Each named move below is a turn or a mirror, shown by a few rows before and after it. Which moves, in which order, take the first row of each later pair to the second? The first pair is answered.
j325:
[  6   6  19  18  -1 -11 -11  15  -3  23  20] -> [ 13   2   6  28   9 -10  -4  -2  -9  15  24]
[ 10 -10  -8  17   5 -22   7 -21   7 -23  15] -> [ -5   6  19  -7 -27 -21  -9  15  15   2  -8]
[ -2   5 -16  -5  -3  38   0  -3 -31   6 -15] -> [ -7   8 -16  -3  -7  40   5   0 -31   6 -14]
j401:
[ 16 -30   4   6  -1  26  -2 -13 -20  28  21] -> [ 23  -2   9   2 -20 -22 -30  -8  -2  17  31]
[ 14  -8 -18  -5 -24 -24  -9   0  14  -1  -2] -> [  3 -20   9 -15 -17  -9  27  -5  10  -5  -4]
[  5  -5  -3 -14   1 -27  42   5  -5 -17  -2] -> [ 13 -13 -35   6   5   2  23  -1 -25  -3  -6]
[ 22  -6  -7  12  13 -25  10 -19  12  12  16] -> [ 16 -13   0   6  16 -15  27 -20   5  14  14]
j29:
[-25  14  -1 -17   9   4  24  24  16  -7 -11] -> [-25  10  10 -22  12   8  31  17  13  -5  -8]
[ 11   7 -27   6 -14   1 -12  -2  19  14  -6] -> [ 24  -8  16  -4 -11  -2   8 -13  12  21  17]
[  2  19   3   6  -7   0  11  29  26   8 -21] -> [ 5  9 23  2 -8 -1 13 21 28  6 -5]
j607:
[-14  19  12 -11  -9 -19 -28   6   6  -7  -4] -> [ -9  19 -16   4  -5  -9 -32  -3   6 -10  -1]
[ 12   1 -29  17  29 -14  12 -28  13 -37  20] -> [  5 -17 -33  20  24  40  18 -18 -13  -8  13]
[ 15   8  31   2   4 -43   7 -17   4 -25  34] -> [ 29   0 -24  31  16  -9 -25 -32  -8 -16  37]
Now pairs of rows:
(2 to 3 moves a pair)
[ 35  -3 -42   9  20  26  12 -33 -17   3  36] -> [ 22  -4  -8 -16  -5  52  13  -4 -23  40  15] => j401, j607, j607
[  4   7  16 -18 -42  24 -19  38   1  43  -9] -> [ 47   0 -34  21 -19  -8 -39  -3   2  16  25] => j325, j607, j401
[ 18  24 -38   2 -21 -50 -30  15   3 -22   8] -> [ 35 -21  38  -9 -22 -26  17 -13 -24   0  47] => j607, j29, j607
[ 12  -9 -48   9  11  31 -12   0 -37  24 -21] -> [-15  -3  -7 -22  -5  33   7  31 -34  31 -38] => j607, j29
[ 11 -10 -39  32  22  16   2 -20 -11  -5   9] -> [ 10 -24  33   1  16   6  34 -17 -11  -3  23] => j29, j607, j607
[-15  10  26 -26 -20 -29  16  15  11 -11  -1] -> [-28   3 -27  -2   7   1  26   0   2 -28 -17] => j607, j401, j29
[  8  11 -32   9  12 -35 -15 -13   7 -24   7] -> [  3 -15 -38  19  26  20  13 -20 -13 -14  -3] => j401, j401
[-12   9 -55  23   7  17  -9   9  -6   1 -16] -> [-13  22 -24  10   8 -37   8   5  21 -36  -4] => j401, j325
[  6 -18  -9   7  16  27  26 -16 -10   0   9] -> [ 30  -5   3   5   1 -17  -4 -15   4  -2  30] => j401, j29
[  3  16  -9   2 -24  19 -36  28  -3  30 -30] -> [ 24   7  42  -5 -20 -36 -17   2   8   5  15] => j29, j607
[  6   0 -54  20   4   8  -7 -14  -3 -18 -14] -> [ -8  22  -2 -14 -14 -37  -1   5  22 -36 -19] => j401, j325
[-16 -13  16  -4  30  32  61 -24  -7 -24  10] -> [-18  35 -54  12  14 -11 -17   6  21 -37 -10] => j29, j401
[ 12  21   9 -13 -22 -25 -17  -2   3  17   5] -> [  9  -4  29 -16  -4   2  16 -11  -8  21   9] => j607, j29, j401
[-36  -1 -43   6   8  18  -6   2   0 -18 -31] -> [  0  -2 -39  11 -10  25 -46  -5 -14  20 -11] => j607, j29, j401
[ 19 -15  33  -6  -9  -5  -5  -9  -4  18  27] -> [ -9  -1   1   4  17 -23  17 -13  15 -31   9] => j29, j401, j325
[-12  19  10 -14 -14 -31 -10  16  13  -3  -2] -> [-20  10  19 -17  -9  -5  11  22   5   3 -12] => j325, j401, j325
[  2 -13 -30  15  26  15  11 -15  -7 -24  -5] -> [ -7   9  24 -18   4 -29  17   6  15 -24   2] => j607, j401, j401
[-11  33 -30 -10   7 -14  26  -5   9 -16  -6] -> [  0  30  -7 -18 -26  18  12  11  -6  34 -11] => j29, j401, j325
[-19  17  10  -8   7   3  13  16  10 -28  -5] -> [ 12   7 -18  18  -1  19 -30   0  -3   0  13] => j401, j29, j401
[-15 -19  44  -6  -4  42  28   7  -6  22 -12] -> [-12 -15  48  -1  17  -3  46 -18   8 -18   8] => j325, j607
[  2  37  27  -5   0 -26 -17  19   4 -11   3] -> [ 15  -3  33  10  21  17  14 -10 -22  -1  22] => j607, j29, j401
